(in the rows, 128 means zero)
D: 4 groups of rows, each row roughly a mix of its group's hidden directions; some rows fit no group:
D (126 x 10):
[[112 119 131 151 139 165  76 105 164 132]
 [156 143  86 156 138 107  85 122  99 116]
 [ 97 183 141 138 132 106 119 144 131  85]
 [ 76 122 132 119  81 144 117 149 161 135]
 [166 141  85 156 122 123  95 151  99 114]
 [106  98 134 154 129 173 102 112 147 167]
 [ 89  84 137 121 108 115 169 144 145 103]
 [123 128  98 133 102 141 111  93  97 179]
 [169  97 133 141 147 123 149 107 136 180]
 [160 119 141 156 161 110 151 144 142 178]
 [179 148  99 114 143 121 123  87 120  99]
 [135 173  88 132 138  95 118 140 106  91]
 [106 121 124 122  94 166  84 118 168 120]
 [131  90  96 136 118 190 120 131 148 127]
 [147 104 167  97 114 122 141  96 157 163]
 [161 131 122  89 122 158 120  83 103 105]
 [156 112 112 152 149 153  92  94 165 137]
 [110  78 116 100  95 161 157 126 130 118]
 [158  83 102 146 136 163 150 103 150 141]
 [ 99 135 137 152 154 110 163 145 116  76]
 [134 136  76 148 121 152  98 151 106 162]
 [145 127 111 168 149  84 145 132  95 158]
 [145 133 137 140 167  98 178 126  97 149]
 [163 148  96 116 108  93 105 113  87 119]
 [132 126  90 116  98 120 158 117  76 155]
 [176 142 121 132 143  94 143  90 125 163]
 [142 169 102 175 151 121 109 137 107 103]
 [123  96 144 146 115 140 121 159 176 169]
 [174 130  99 150 106 113  88 106 107 143]
 [162 126  72 122  97 141 125 119 111  95]
 [157 149 115 153 156 149  81 104 122 155]
 [123 147 160  74 136  86 144 109 130 119]
 [ 97 125 182  87 102 120 151 127 129 136]
 [144 172 154 119 152  82 105 101 126 121]
 [117 169 122  99 112 131 105 101 107  80]
 [168 163  94 159 112 132  88 131 118 127]
 [118 109 172  82 104 135 150 142 154 148]
 [156 171  84 132 117 151 115 100 121 101]
 [159 123 134 146 161 103 102  89 135  88]
 [ 72 156 169 137 122 118 105 132 125 103]
 [116  80  89 151 112 163 135 111 106 131]
 [146 158 176 113 147  93 130 136 156 156]
 [134 171 169  99 123 119 109  92 130 101]
 [137 173  94 121 121 121  86 131 105  93]
 [160  68 106 126 139 149 126 114 133 161]
 [132 112 174  91 160 127 123  92 156 124]
 [148 144  93 135  87 127  99  86 104 137]
 [146 184 113 120 137  98 108 120 114  89]
 [125 185 164 142 140 116 103 115 150 154]
 [139  77  93 112 130 129 136  83 118 150]
 [137 184 100 139 130 125  77 136 117 125]
 [180  99 127 126 162 138 141  86 115 130]
 [ 99 150 137 110 140  93 132 154 152  78]
 [ 92 160 173 110 134  98 159 146 123 131]
 [189 152 119 132 139 121  85 136 149 134]
 [ 95 106  95 152 102 173 113 123 117 104]
 [132 143 147 169 166 135 101 112 121 174]
 [ 76 139 148 111 113 141 113 166 126  91]
 [ 91 144 162  94 104 142 131 111  87 113]
 [ 96 167 167  91 121 120 117 138 135  96]
 [162 154  92 148 105 147  97  89 123 129]
 [107 118 176  77 110 124 149 127 152 134]
 [ 97 169 113 148 137  95 121 121 103  86]
 [112 133 100 151  78 137 121 141  94 165]
 [ 79 144 133 151  94 160  98 146 142 120]
 [153 119  84 162 148 153  85 118 129 138]
 [124  95 163 117 117 163 147 102 156 164]
 [102 146 118 128 100 103 104 170  86 111]
 [100  79 153 137 158 135 143 168 143 121]
 [182 111  99 131 120 155 144 119 122 170]
 [114  69 154 129 117 155 124 134 154 159]
 [141 180 129 136 153  97 141 111  97  97]
 [101 162 164 123 137  96 132 160 123  89]
 [121 103 135 159 127 113 118 191 133 158]
 [158 118 100 150 124 139  91 157 169 151]
 [163 150 102 144 136  82 160 116  98 134]
 [135 163 150  79 125  81 144 116 118 134]
 [174 128  83 159 154 134 117  98 127 136]
 [ 98 122 126 113 112 181  97 145 148  96]
 [159 124 123 107 115 100 143  81 108 170]
 [179 121 146  95 144 138 153  94 133 154]
 [ 86 132 126 113  94 104 130 161 128  82]
 [126  90 126  86  94 121 169 126 122 156]
 [163 155  71 132 128 138 132 124  98 102]
 [143 114  86 173 150 149  88 136 138 125]
 [157 162 129 111 120  74 142 107 105 105]
 [ 90 146 175  93 141 113 136 135 156 107]
 [148 126  63 113 117 133 141  97 155 133]
 [139 144 149 172 163 113 108 141 133 174]
 [164 134  82 140 133 117 151 102  85 138]
 [113 122  88 175 107 155  96 150 130 138]
 [ 87 104 163 105 103 137 162 153 137 108]
 [104 123 168  74 121 110 150 123 155 115]
 [133 166 136 103 142 109 158  90  94 102]
 [131 126 129 131  64 134 112 110 110 171]
 [125 138 177 130 150 103 177 116 126 155]
 [159 127  78 168 147 118 109 119 105 108]
 [165 168 113 152 141 143  91 130 150  97]
 [ 90 133 126 148  82 134 122 159 107 166]
 [162 122 117 108 121 164  93  93 160 147]
 [116  79 154 163 145 146 118 149 158 147]
 [146 192 123 142 147 115 102 134 105 151]
 [178 127  99 134 170 101 145 137 107 110]
 [131  77 122 117 104 180 119 117 150 143]
 [148 125 150  99 127  77 146 112 114 170]
 [122 129 139 136 134  89 196 138 109 129]
 [135 100  93 138 127 190 110 123 150 121]
 [139 108  96 182 154 108 151 133 102 120]
 [156 142 110 147 159  97 142 117  75 113]
 [133 105 183 106 162 139 112 101 152 132]
 [ 85  84 158 131 112 111 149 150 149 109]
 [165 148 106 179 152 135 110 147 101 127]
 [144 129  88 176 135 129 117 123  78 136]
 [167 131 142 109 154 124 173  99  95 144]
 [159 123 141 101 144 122 180 113  86 137]
 [176 143  98 139 143 112 155 117  84 132]
 [187 167 103 114 142 114 118 128 105 120]
 [137  77 134 135 142  94 137 166 102 152]
 [ 87 126 157  98 141 111 163 170 124 118]
 [169 107 105 123 130 126 144  71 116 152]
 [132 176 133 107 133 123  69 115 132 109]
 [ 93 146 185  93 131 132 128 130 156 121]
 [109 151 119  94  95  89 129 139  83 122]
 [ 74 159 144 121 115 141 122 163 140  97]
 [118 153  78 146 150 122 111 101 109  89]
 [128 170 127 131 153  86 143 132 102  85]]
the three rows of each list that fit no group, in list order (the others fit one group, some only roughly):
  * Q_754: [134  82 145  99 103 153 139 134 155 167]
  * Q_23: [114  84 115 141 125 182 130 132 146  93]
  * Q_560: [103  94 162 140 133 119 168 147 132 169]
  * Q_94: [ 87 119 161 136 142 105 167 165 146 118]
  * Q_902: [103 138 148 111 119  95 144 185 138 102]
  * Q_335: [141 115 140 117 157 118 178  77 120 114]
  * Q_913: [144 123  87 145 109 162  88  95 147 118]
  * Q_459: [159  92  93 155 161 117 129 142  93 123]
  * Q_162: [139 148 101 154 165 144  78 118 137 100]
  * Q_67: [ 87 119 164 133 147 155 129 146 171 103]
  * Q_833: [151 106 177 123 129 142 140 129 126 184]
  * Q_338: [144  95 152 132 145 110 160 152 130 181]
  * Q_477: [142 176 101 113  92 107 110 116  94 123]
  * Q_487: [116 156 117 115  99 103  98 120  74 109]
  * Q_441: [138 144  92 175  94 151  99 127 119 148]
 -> Q_94, Q_913, Q_487
  * Q_864: [163 137  91 158 153 133 119  87  98 134]
  * Q_681: [164 103 104 171 166 131 119 120 151 149]
  * Q_964: [158 107 102 119 124 176 113  93 159 122]
  * Q_965: [173 124 135 166 168 120 147 134 106 157]
  * Q_300: [165  98  88 143 160 140 107  94 127 138]
  * Q_498: [ 74 109 170 117 109 113 133 149 133 154]
  * Q_950: [133 129 131 102 113  89 190 110 112 138]
  * Q_527: [143  92 119 129 125 169 104 111 169 161]
  * Q_319: [ 96  89 152  97 109 156 151 125 155 109]
  * Q_366: [ 71 132 133  97 114 120 141 158 114  93]
 -> Q_965, Q_950, Q_319
  * Q_538: [171 131 103 134 110 124 127  86 114 175]
  * Q_985: [170 108  96 143 156 155 113  87 132 134]
  * Q_195: [147 144 100 159 119 157  77 121 135  97]
  * Q_311: [ 99 145 186  93 142 109 154 124 131 132]
  * Q_712: [148 123 145  98 132  83 170 105  99 140]
  * Q_280: [101 106 133 116  85 118 164 166 104 141]
  * Q_132: [ 86 126 136 162 137 109 100 165 109  97]
  * Q_259: [128 150  85 143 139 148 139 100  84  98]
  * Q_181: [129 136  90 164 148 135  78 140 105 106]
  * Q_410: [177 142  85 134 125 119  94  98 115 125]
 -> Q_311, Q_712, Q_259
  * Q_530: [143 106  95 150 144 180  96 116 151 127]
  * Q_236: [ 88 109 174  88 106 117 147 142 137 125]
  * Q_652: [155 100 155 118 126 100 125 138 160 179]
  * Q_943: [116 112 131 118  89 174  85 124 158 138]
  * Q_479: [113 151 105 171 137 129  95 172 133 102]
  * Q_425: [ 96 131 188 118 155 117 153 126 153 117]
  * Q_927: [143 114 157 122 153 123 117 118 196 138]
  * Q_603: [138  98  94 163 116 141  92 126 154 163]
  * Q_301: [ 83 169 150 118 127 114 131 161 111  97]
  * Q_500: [ 97  96 124 165 108 163 128 165 131 152]
 -> Q_652, Q_927, Q_603
  * Q_591: [178 124 100 127 162 129 162 120 101 151]
  * Q_490: [130 147 177 103 131  94 134 118 135 175]
  * Q_869: [103  87 130 110  83 167 138 149 138 120]
  * Q_641: [118 104 138 120 133 187 105 114 172 130]
  * Q_887: [137 108 103 138 133 135 179 176 109 109]
  * Q_547: [118 185 132 142 124 131  70 127 129 128]
  * Q_274: [159 164 106 142 118 101 116  86  94 135]
  * Q_79: [186 136  96 133 132 112 108  88 119 140]
  * Q_907: [154  86 115 173 163 133 134 107 139 150]
  * Q_849: [156  94 121 162 163 144  90 112 147 144]
  * Q_734: [167 152  99 163 169 116 119 129 110 104]
  * Q_220: [155 119 145 132 129 133 132  87 132 192]
  * Q_535: [181 137 103 132 145 131  98  87 140 148]
  * Q_172: [145 154  89 159 117 150  95 152 119  95]
  * Q_241: [134 169 123  99 124  81 132 152  91 117]
 -> Q_887, Q_274, Q_220
  * Q_596: [156 157  84 133 138 146  90 107 128  97]
  * Q_630: [ 96 155 181 139 140  88 150 133 126 131]
  * Q_20: [133 142 163  90 118  97 179 114 132 143]
  * Q_30: [129 177  97 143 153 125  96 130 112  90]
  * Q_698: [114  91 157 157 154 141 141 173 147 143]
  * Q_409: [ 92 158 159 144 156  89 134 149 108 109]
  * Q_503: [154  74  97 166 121 139 136 128 142 150]
  * Q_658: [103 102 143 129  97 160  77 153 140 141]
  * Q_683: [ 87 135 156  79  87 128 135 135 138 117]
  * Q_238: [162 102 116 117 103 130 155  83 128 167]
 -> Q_503, Q_683, Q_238
  * Q_860: [120  89 146 101 114 154 156 129 167 161]
  * Q_12: [ 80 125 175 116 126 122 164 156 134 119]
  * Q_546: [107 133 184 101 135 117 164 106 125 152]
  * Q_414: [ 97 156 151 113 138 124 111 159 147  76]
  * Q_250: [151 137  86 148 134 157  86 133 119  91]
  * Q_764: [ 71 109 160 115  91 141 126 145 143 129]
  * Q_154: [133 183 123 117 122 110  81 130 113  97]
  * Q_948: [105 164 147 141 160  85 150 137 108 102]
  * Q_572: [ 92  96 143 147 112 165 111 124 162 158]
  * Q_95: [ 82 135 134 100  99  90 155 144 118 103]
  * Q_146: [133  96 143 155 137  89 177 131 114 155]
 -> Q_860, Q_546, Q_250
  * Q_610: [ 84 137 167 115 113 100 149 166 111 134]
  * Q_755: [138 122  82 148 104 170  96 101 142 122]
  * Q_148: [125  87  84 142 113 164 124 160 119 148]
  * Q_150: [171 149 119 121 153  79 149  99 121 142]
  * Q_809: [151 138  83 121 121  95 171 128  94 123]
  * Q_986: [ 62 114 135 115  96 141 120 143 118 105]
  * Q_51: [ 70 106 136 100 104 152 144 157 131 128]
  * Q_346: [120 145 178 102 140 111 145 112 152 171]
  * Q_276: [108  68 150 126 108 137 155 158 134 147]
  * Q_153: [160 113 113 153 174 132 148 114 107 169]
  * Q_585: [116 127 169  98 126  97 167 120  88 131]
  * Q_679: [126  81 110 139 109 170  85 136 141 126]
  * Q_447: [123 106 148  79 107 116 166 157 154 130]
  * Q_159: [116 161 119 157 137 101 124 177 118  90]
 -> Q_755, Q_150, Q_51
  * Q_179: [ 80 161 140 118 136  86 145 150 113 107]
  * Q_694: [187 145 100 117 134  96 119 106 104 122]
  * Q_412: [101 150 129 155 140  88 114 155  93  95]
  * Q_850: [178 160 115 117 143 102 117  82 130 120]
  * Q_296: [166 119 103 157 119 151 125  86 129 168]
  * Q_922: [ 86 164 118 125  98 154 103 125 131  88]
  * Q_192: [157 109 138 134 164 112 131  86 110 172]
  * Q_55: [170 152 110 118 136 147  82 138 155 100]
  * Q_827: [130 179 130 140 152  92 106 128  92 105]
  * Q_431: [ 94 165 150  93 107 111 141 153 114  97]
  * Q_574: [110 120 123 140 106 171  82 133 158 158]
  * Q_266: [115  76 152 131 116 153 116 113 176 133]
  * Q_607: [129 161 118 160 155 103 118 165 111  88]
 -> Q_179, Q_192, Q_55
  * Q_394: [ 94 151 147 113  90 112 102 143 155  92]
  * Q_543: [152 155 148 103 133  93 161 125 121 174]
  * Q_198: [138 139 102 166 152 105 115  78 102 136]
  * Q_550: [160 116 117 136 126 116 147 112 127 197]
  * Q_566: [120 123 149  81 123 107 162  78 117 132]
  * Q_359: [ 95 100 145 104  85 169 117 127 152 126]
  * Q_187: [ 88  94 157 108  91 145 158 140 135 139]
  * Q_237: [150  99 103 162 139 161  93 147 152 148]
  * Q_455: [102 180 116 127 137 134 105 150 110  83]
  * Q_738: [138 105 129 126 105  91 187 129 103 145]
  * Q_925: [ 74 118 159 127 122 158 125 147 161 152]
  * Q_813: [157  74  98 150 159 145 148 119 120 133]
  * Q_770: [124 124 181  90 136  96 159 115 108 127]
  * Q_549: [177  95  94 151 143 143 151 116 140 150]
 -> Q_198, Q_925, Q_549
  * Q_399: [119 149 142 137 159  87 162 161 119  95]
  * Q_113: [138  99 156 104 107 176 122 105 159 147]
  * Q_769: [100 102 138 152 123 151 139 150 138 188]
  * Q_278: [137 118 146 178 131 141 104 159 157 164]
  * Q_730: [100 135  97 123  99 166  79 121 126 108]
  * Q_16: [158  96 108 110  95 160 146 113 145 164]
  * Q_835: [125  98 117  95  85 176 120 123 151 128]
  * Q_518: [ 98 131 147 129 157 112 145 179 151  95]
  * Q_576: [113 139 144 104 100  73 169 136 116 129]
  * Q_951: [141 174  91 142  98 137  93 124 110 106]
  * Q_345: [165 104 111 146 132 172 104 131 157 158]
  * Q_214: [146 133 167 102 147 114 144  86 162 153]
 -> Q_399, Q_518, Q_576
